One turn sends every row of this set to another row. A few are shown first. Where does it send the rows asked after them?
Situg: [-14   4 -12 -18  -5  -2   1  -3   3 -14   7  34   7  10  -4   7  10  31
  -5  -2 -12   7]
kider: [-19  11 -16  -4  -4  -3  -4 -18   0 -31  -8   2   6   1  10  12  15  16
  -5  -2 -14  18]
Tusik: [  2  -4 -18  -8   2  -9   7  -5  -9  28   2   6 -28  -7  23 -11  15  -5
 -24  -4 -17 -14]
sebor: [  3  10   5 -13  10  31  -2  -4  13  13   4  17  -5  -6   1  -3  18  -6
  22   0  17  21]
Nir: [  2  17   1  -9   6  26  -3  -9   9   7  -3  20 -10 -12   1 -14  17   2
  24   6  18  23]
zume: [  4  -9 -24  -6  -1  -8  10  -7 -10  21  -5  -1 -28  -9  20 -14  12  -8
 -25 -10 -17 -12]
bem: [  1 -19   1   5   6 -25  11 -22 -28 -15 -12 -10  12 -10  -7   6   3  11
  -2  13  20 -26]
Gat: [  7 -23 -12 -10   1   2   5 -28 -15 -14  -4  -9  -3  -8  -8   1   0  15
  12  -7  19 -38]
boso: [-13   0 -15 -26  -3  -5   0   4  -5 -14   5  34  11   3   2   5   5  29
  -2  -1 -10   7]
rodun: [ 13   5   1  29 -16  -1 -13   6  -2  -1   0 -17  -2  -5 -28  -9   8   4
  18 -16  15 -15]
sef: [ -9   6  21   2  -1  -9  -8  21   7   3 -17   6  11  -3  -7  21   6 -22
  -6 -10  14  22]
Segi: [  1  -9  -3 -27  16 -13  14  -3   1  12  10  -9  -9 -25  18  -3  11   8
 -41 -10  -5  -4]
bebop: [ -3  26 -10  13  27  -9  16  -4   2  25 -11  -6   9 -19   1 -20  15 -25
  -6 -20   4  -7]
rubad: [  4   7  -9  16  31   2  14  17   7  -5  -4   2  11 -28  -3 -10  -8  11
   7  11  39 -10]
Rak: [ -1 -18  -1   0  -1 -22   9 -16 -26 -15 -21 -14  15 -10  -3  -1   2   8
  -3  15  18 -29]
kib: [-10   9  17   0  -6 -15 -10  22   8  -5 -18   8   7  -9 -13  18  -2 -11
  -6 -19  18  21]
vibif: [  5   8   0 -18  13  21  -5   0   8   2  -1  18  -6 -14   1  -9  17  -7
  30   4  18  25]
nug: [  5   3  -3  19  30   4   4  16   5  -9 -11  -3   6 -25  -8  -6  -7  18
   8  20  33  -9]
Foz: [  1 -14  -8 -20  12 -11  17   3  -4   7   5  -7 -14 -28  15  -8  12   6
 -45 -13  -3  -4]
lep: [ -4  -7  -5 -17  13 -13  10   0  -1  10  11 -10 -15 -25  20   1  13   2
 -46 -16  -4  -5]
motul: [  1  35  -6   3  22  -8  11  -5   0  21 -11  -9  13 -22   5 -25  18 -22
  -4 -14   8   0]
Bip: [  7  32 -11  11  28  -7   9  -6  -6  21 -15 -13  10 -25  -1 -13  23 -18
   2 -20   2  -1]
sisu: [  4  -7 -17  -9   1 -14   3  -8  -9  24  -5  -1 -27  -4  21  -6  11  -9
 -22  -8 -23 -12]
Duta: [ -2 -17  -2   9   0 -22  14 -18 -29  -5 -18 -11  12  -8  -1   3   8   9
  -1  14  19 -33]
sabe: [-22  12 -19  -9  -7  -5  -8 -14  -8 -30  -3   7   9   1   8   9  11   9
  -5  -7 -16  18]
Zeled: [-22  14 -15  -3  -3  -5  -5 -14  -1 -30  -3  12   7   6   4  13  12  13
 -11  -2 -17  18]
lidu: [  1  -9  -3 -22  14 -12  14   1  -4  18   9 -10 -19 -23  13  -5  12   8
 -42  -7  -4  -7]
nebi: [  0  15   6 -14   4  15 -10  -8   8  13   8  20  -5  -7   0 -14  19   2
  24   3  16  27]
vivi: [-14   9  13  -2   5 -18 -17  17  10  -2 -14  10   5  -7  -3  21  -4 -15
  -2 -15  15  26]
gotu: [ 11   4  -4  21  26  -2   4  15  15  -8   0  -2  18 -29  -1  -5  -7  15
   2  11  36  -3]
vamo: [  9  28  -8   7  19  -3  13  -3  -1  19  -8  -7  16 -29  -2 -27  18 -24
  -1 -21  -2   2]
podo: [ 20   2  11  -9  27  -5 -10  23  -8   9   3  22 -22 -27 -19   0   8 -14
  -6 -22   0 -13]
fiped: [ 19  -3  14  -1  31  -2   0  17  -9  12   9  19 -17 -31 -22  -4  17 -13
  -9 -17  -4 -13]
kigut: [-19  14 -13  -6  -7  -3 -13 -19  -2 -31   0   8   5   0   5  14  15  18
  -3 -10 -13  14]
Tif: [  8   2  -7  16  26   6   6  20  11  -9 -11  -8  15 -22  -1 -12 -13   8
   5   5  37  -7]
Sak: [  5 -20 -12  -2   5  -6   7 -34 -18  -8   0  -7  -1  -5  -9   4  -1  15
  14  -7  21 -35]
fara: [ 16   5   2  31 -17  -3 -13   9 -12  -6   7 -11  -7 -11 -26  -8   9 -10
  16 -15  13 -14]
Vene: [ 24   3  -4  36 -15  -4 -19   6   0  -1   6  -5  -4  -6 -18  -7   4  -3
  18 -11  11 -11]
Bigam: [  4 -23  -8  -3   8   2   8 -26 -18 -12   2 -11  -5 -15  -8   9   4  17
   7 -10  22 -39]
mef: [-10  -5 -10 -21  -7  -5   1   3   2 -12   0  31   6  10  -2   9   8  36
  -2  -2 -10   4]
Vil: [  6 -22 -16  -2  10   3  12 -30 -16 -10   3 -10  -3  -7  -3   4   0  15
  11 -10  16 -36]
mimiv: [ 24  -2   3  27 -14   7 -15  14  -8  -6   1 -11  -4  -7 -20 -17   8  -5
  16  -8  13 -10]
Pakoz: [ 22  -1   4  -4  30  -3  -2  26  -7   9  -3  24 -11 -35 -18  -3   3 -16
  -5 -21  -5  -9]
Gov: [ -9   7  12  -7  -6 -16  -9  22   7  -1 -18   4  14  -5  -9  11   4 -20
   5 -19  17  24]
fose: [  1 -22   2   9   3 -24  15 -12 -29 -13 -12 -13  16  -9  -4   4   5   7
  -7  12  12 -28]
pedug: [  2  -3 -19  -9   3 -11   7  -7  -8  26  -4  -9 -32  -7  18  -6  10  -6
 -28  -8 -16 -12]
vul: [-15   4 -10 -18  -3  -8  -2   1  -2 -13  -3  34  12   6   3   9   8  35
  -4   5  -7   5]
gozi: [ 24   2   9  -7  32  -7  -2  25 -10  17  -1  20 -10 -30 -23   4  14  -3
  -2 -20  -1 -12]

Gat turns into zume
Nir turns into fara
kigut turns into Duta
Now find these:
Tif turns into Pakoz
Vil turns into sisu
bem turns into lidu
gotu turns into gozi
nebi turns into rodun

One turn sends every row of this set to another row. A few are shown first. Where does it send the rows asked after them?
Pavev: [-12 -33 -10  -7 -17   3  24 -20  -3   0  -6  -8 -16   8  16 -28  43   5
   9  -6   6  38 -10 -17 -14 -10 -14  12  -9 -11]
bir: [ -7  19   2   9  14  24  -2 -21  17   0 -28  18 -15   5  17  14  21   5
  16  11 -24  10  -8   2 -13 -16 -21  31  -3  14]
kubub: [ -8 -19  -1  24   2  17   8  -9  -3 -15  -6  -8 -19  27   2   1  19  25
  11 -17 -12  33   6  34 -17  -1  -1  15  -9  -8]
gosez: [ 34 -13 -24  25  -9  -1  18  -2 -17  -8 -25 -11  15  41 -17 -22  26  -4
  -7  15  -7   6  23   3  11 -30  -9  17   6  20]
Vema: [-25  13   5   5  13  20  -4 -26  16  -4 -29  20 -16   7  16  11  27  -2
   4   9 -22  21  -9   1 -16 -18 -17  25  -3   7]
kur: [ 17  -9 -20   6  -5  -4   8 -22  15   6 -17 -18  27  39 -10 -25  26 -15
   1  -5  13  22  11  -9  27 -34  -9  -5  12 -10]
sif: [ 13 -28 -21  23 -11   3 -15  -6  -1   1 -21   6   9  19  13 -11  41  11
 -19  23  -9  13   4  35 -25 -36   3  20   5  25]
biso: [ 25 -38 -10  18 -14   9  -1 -10  -8  -2 -18   2  10  27  -9 -36  26   4
 -20   1   4  16  18  18  13 -40   7  12  -1   3]
mupi: [ 28  -3 -16   6   1  -3  27 -11  -5  -8 -14  -6  15  17  20  -8  39  11
  31   9   7   0 -11 -28 -19 -27 -42  25  10 -13]
bek: [-25 -22  -2  27  -3   0  -6 -19  27  13  -9  -6   4   9  -5  -8  28   8
  18 -26 -15  33 -10  10 -16 -12 -11   6 -12 -27]
puf: [ 11  -6 -10   0 -13 -19  10 -25  27  -6  -6   0  18   4  26 -17  36  -3
  21  -2  18  27 -12 -27  -7 -11 -26   7  -2 -15]
desop: [ -4 -13 -29  -9  -9   9  -2 -30  32  31  -7 -12  20  22   4 -11  42 -11
  10  -3   8  33  -4   7  -8 -26  -5 -12  10   0]
Mitun: [ 16  -7  -6  42  -5  -2   0 -10  -5 -18 -15  14  10  14 -12   8  24  18
   4   3 -27  13  15  23 -46  -7 -13  24  -9   4]
puz: [ 18   1 -34  11   7   5   7  -7  29  10 -19  -5  39  31  10   2  42  -8
  33  13   9  -2  -3   7 -13 -35 -26  -1   9  10]
Durid: [-20 -31 -25  -2   0  16   8 -13   1  -3 -15  -9  -6  37  12 -12  49  -2
  -6   7   9  35   3  29 -17 -28   7  -5   2  11]
tagi: [ -1 -40 -24  17   4   8 -10 -42   8  -5 -18  11  29  31  -7  -5  17  -8
  18 -18  30  32  11 -16  -1  -9 -24   4  -8   5]
Tus: [ 33 -14 -21  21  -1   1  12 -10   3   4 -27   2  40  32 -19 -25  35 -10
   8   6   6  -7  15  -8   5 -47 -22   6   8  -4]
sas: [ 21 -34 -25  45  -3  -4 -19 -24  -7   4 -29   0  30  27  -5  -1  10  10
  11   0   2   7   5 -16   3 -22 -35  40   4  20]
salik: [-16  19   4  -2  17  25  -2 -32  19  -1 -26  21 -11   7  15  14  24  -1
  12   5 -18  18  -8  -2 -17 -19 -19  21   1   2]
vor: [ -7 -35 -19  14  -6   1  16  -7   3  -6 -25  -5  13  37 -14 -38  39 -18
  -4  -4  11  23  14   2  13 -31  -1  -8 -10   1]
bul: [-13  11 -10  30  15 -16   3 -14  27 -15 -16 -11  23  31   5  14  26   3
  29 -10  -5  19  -6   1 -17 -13 -30   3   3 -27]
zad: [-10 -51 -21  18  -3  11 -12 -42 -21   0 -21   0   7  34 -12  -8  19   3
 -10 -13  11  42  14 -11  -6 -15 -14  21   2   8]
zesaf: [ 17 -32  -2   9 -12   0  12  -9 -14 -32  -9  13 -12   7  31 -23  35  20
  -3  10  11  24   1   8 -22 -14  -9  24  -9   3]
nalo: [ 30  -2 -33  19  -4   7   5  -3  -4  18 -21 -22  14  33   6   3  36  12
   9  25 -17  -1   0  16 -12 -37 -18  28  23  24]
zelat: [ 19  12  -8  28   8   1   4 -21  -4   5 -15 -12  18  24 -11  18  22  22
  14  -3 -28   9   3   1 -31 -25 -32  27  20 -26]
Pazo: [ 12 -29 -30  24  10  14   3 -29  -4   7 -23 -10  26  40  -9   2  13   2
  35 -14  18  13   3 -23   9 -16 -39  20   5   8]
vokap: [-17   9   5   9  14  25  -4 -21  13  -1 -30  19 -17   5  17   9  25   6
   8  10 -25  13 -11   5 -15 -23 -19  32  -3   8]
fuziz: [ -9  20   0   4  15  26   2 -25  20   3 -28  21  -9   5  11  14  27  -1
  19   8 -23  11  -8  -4 -19 -17 -23  25  -3   9]
bobu: [ 36  -9 -13  18 -23 -15  13 -14 -17  -6 -13  -1   2   2  13 -14  33  17
   0  21 -16  12   1 -18 -26 -14 -25  41   4  12]
fusor: [  1 -47 -20  37  10   4 -13 -20 -27 -24 -31   4  12  41   2  -2  17  12
  -5   3  13  19  12  -2  -5 -25 -24  33   3  16]

nalo turns into puz
kubub turns into Mitun
bobu turns into mupi
Now find these:
Pazo turns into tagi
vokap turns into bir
vor turns into biso

